(in the rows, 128 means zero)
Families of rows that turns and mirrors carry onto each other, the same ones carrying the whole set onto itself: the rest of each named row's family, in list order:
4 families of 8 rows:
veka: [150 129 129 149  93  98 132 139 150 108 132 105 131 111 144 167  93 122
 115]
zud: [135 148 157 150  89 145  90 123 106 121 120 126 142 144 119 128 120 125
 125]
Fozo: [127 156 149 144  87 142  76 140 110 121 113 114 135 131 131 131 143 124
 128]
Sosuv: [ 98 149 149 100 130 117 103 110 133 138 115 134 130 128 114 104 181 133
 116]
lak: [ 95 131 132 101 132 118 127 102 122 145 124 158 121 123 115 105 165 123
 117]
ledis: [ 88 150 142  90 122 113 102 118 134 144 111 131 126 115 112 109 167 136
 107]
mopi: [ 98 141 155 107 129 116 116  93 130 143 116 147 138 136 102 102 153 134
 110]
kasu: [171 128 131 146 101 117 137 135 146 108 147  95 141 122 149 152 108 125
 125]
Podun: [159 123 114 153  95 124 130 142 129 109 144 115 124 114 156 155 115 110
 133]
tevek: [116 155 147 135  90 141  93 131  92 135 104 122 133 140 128 122 116 129
 110]
Zafav: [159 135 125 142  97 109 120 151 147 105 139  89 129 111 156 161 129 121
 126]
tade: [119 141 138 146  91 148  94 128  92 129 118 146 129 134 128 127 135 114
 130]
pum: [109 142 133 138  83 143  94 139  92 132 114 144 125 120 123 129 124 116
 123]
lufa: [119 153 149 142  92 140  94 127  93 134 103 127 131 145 130 122 121 128
 114]
fepoz: [128 123 131 107 140  78 160 103 173 129 138 122 127 113 125 136 135 131
 104]
bom: [129 114 109 111 136  86 166 116 159 123 145 131 116 101 145 142 143 118
 116]
visu: [151 134 129 155  99  98 118 144 154 100 131  97 121 116 152 169 126 117
 123]
rogu: [149 121 113 155  91 113 131 146 130 110 137 121 120 110 152 164 108 110
 128]
Nore: [118 150 146 138  78 133  87 140 107 129 111 125 141 123 118 132 104 130
 113]
tudi: [137 113 108 101 137  99 165 122 154 124 152 119 123 100 146 134 146 118
 119]
Kegu: [163 135 127 152  98 114 133 141 129 110 130  94 127 131 159 157 101 121
 116]
Per: [137 124 121 103 141  81 168 113 161 128 137 108 121 112 147 137 133 130
 103]
vam: [ 95 134 126  87 128 122 127 112 120 149 127 151 126 110 116 102 161 128
 115]
Tet: [140 124 123  88 138  96 160 114 167 131 151 109 139 107 129 124 139 136
 112]
vagug: [156 134 125 151  95 112 133 144 131 111 128  96 126 124 159 160  98 124
 114]
lidu: [141 127 120 101 143  87 167 113 160 129 140 103 124 116 149 133 137 132
 105]
bavin: [ 96 143 141  91 137 110 127 100 124 150 111 136 127 131 117 100 153 136
  99]
kori: [ 96 145 144  83 119 122 113 113 126 152 121 136 143 118 104  97 144 140
 106]
Buno: [129 129 128 106 142  82 148 114 175 121 136 111 121 111 139 138 164 129
 114]
gepi: [127 131 119  94 136  85 145 126 173 126 140 105 125  99 140 136 158 134
 111]
vubat: [114 155 151 148  84 129  77 141 110 121 106 120 127 128 125 139 136 126
 119]
Vas: [ 99 145 141  87 135 116 129 104 121 153 116 132 130 130 119  97 154 139
 101]

Same family as Sosuv: Fozo, ledis, Zafav, visu, Buno, gepi, vubat
Same family as kasu: veka, zud, mopi, fepoz, Nore, Tet, kori
Same family as lak: Podun, tade, pum, bom, rogu, tudi, vam

Families of rows that turns and mirrors carry onto each other, the same ones carrying the whole set onto itself: the rest of each named row's family, in list order:
3 families of 6 rows:
U: [104 133 115 129 141 149 181  99 135 120 150  93 144 117 138 149 148 153
 104 142 127  93 150 138 162 102 105  93 152 144 128 163]
S: [118  92 172 142 131 120 114 107 121 111 131 145 151 113 128 116 104 164
 126 130 119 131 145 122 125 117  84 171  93 109 129 130]
J: [ 90 122 148 180 131 145 160 119 132 104 150 125 162 152 177 168 138 146
 139 116 124  89 138 150 108 119  81 116 111 164 101 137]
Q: [ 69 104 152  91 144 101 112 114 142  99 151 137 174 136 127 172 144 141
 163 156  85 104 131 122 134  87  93 121 106 161 111 141]
Z: [106  91 172 145 121 105  85 116 115 114 128 130 161 112 128 128 112 169
 118 140 124 136 155 133 117 102  66 160 130 131 126 133]
F: [113  97 151 155 121 133 128  99 106 118 110 142 155 116 120 114  98 165
 115 117 109 127 123 126 111  97  90 159 127 117 127 150]
W: [127  75 128 103 176 132 138 137 131 134 111  87 174 128 126 127 125 153
 133 162 118  96 159 146 149 125  63 133 151 145 109 135]
P: [ 87  90 171 151 149 142 140 103 169 111 151 140 140 144 141 122 121 217
 153 150 114  96 148 123 136 103 116 141 160 140 141 135]
E: [ 77 112 155  94 137  87 122 120 152 101 158 128 150 136 148 180 164 168
 151 149 115 106 142 139 140 102  86 116 100 181 126 146]
M: [128 140 112 128 149 122 178  98 130 122 147  99 140 117 148 140 117 153
  98 125 150  96 154 156 146 121 108 108 144 143 133 141]
T: [ 84 107 141  86 149  87 125 119 144 107 163 123 153 129 151 188 143 183
 140 141  98  92 153 134 146  89 117 117 122 165 117 118]
H: [ 91  95 174 113 161 137 141  92 169 116 144 136 139 133 157 120 115 192
 168 173 125  97 134 122 138 108 122 145 138 143 142 156]
K: [ 80 136 148 172 111 146 161 101 136  97 142 140 178 144 160 167 151 136
 140 127 123  99 134 125 110  99  98 147 127 162 116 154]
N: [113 105 117 109 147 125 141 141 118 123 100  89 162 128 113 130 127 131
 126 129  80 114 145 150 136 111  55 114 132 150 108 131]
B: [ 98 108 139 159 115 139 147 134 135 121 135 130 166 141 160 188 130 135
 149 117 119  73 151 134  90 120  93 134 125 174 101 130]
L: [ 99  92 147 108 152 136 142  80 158 117 138 136 140 132 110 124 127 193
 158 164 101  96 129 119 155 111 129 138 147 121 147 156]
A: [124 124 121 140 139 141 173 112 121 126 163 124 154 108 130 154 118 156
  94 128 162  92 170 125 152 128 105 122 143 138 119 155]
C: [134  68 123 109 161 120 139 140 141 137 106  93 147 130 114 122 119 137
 130 135 112  96 143 150 124 115  59 120 121 142 126 129]

Same family as Z: W, P, T, B, A
Same family as F: U, Q, K, N, L

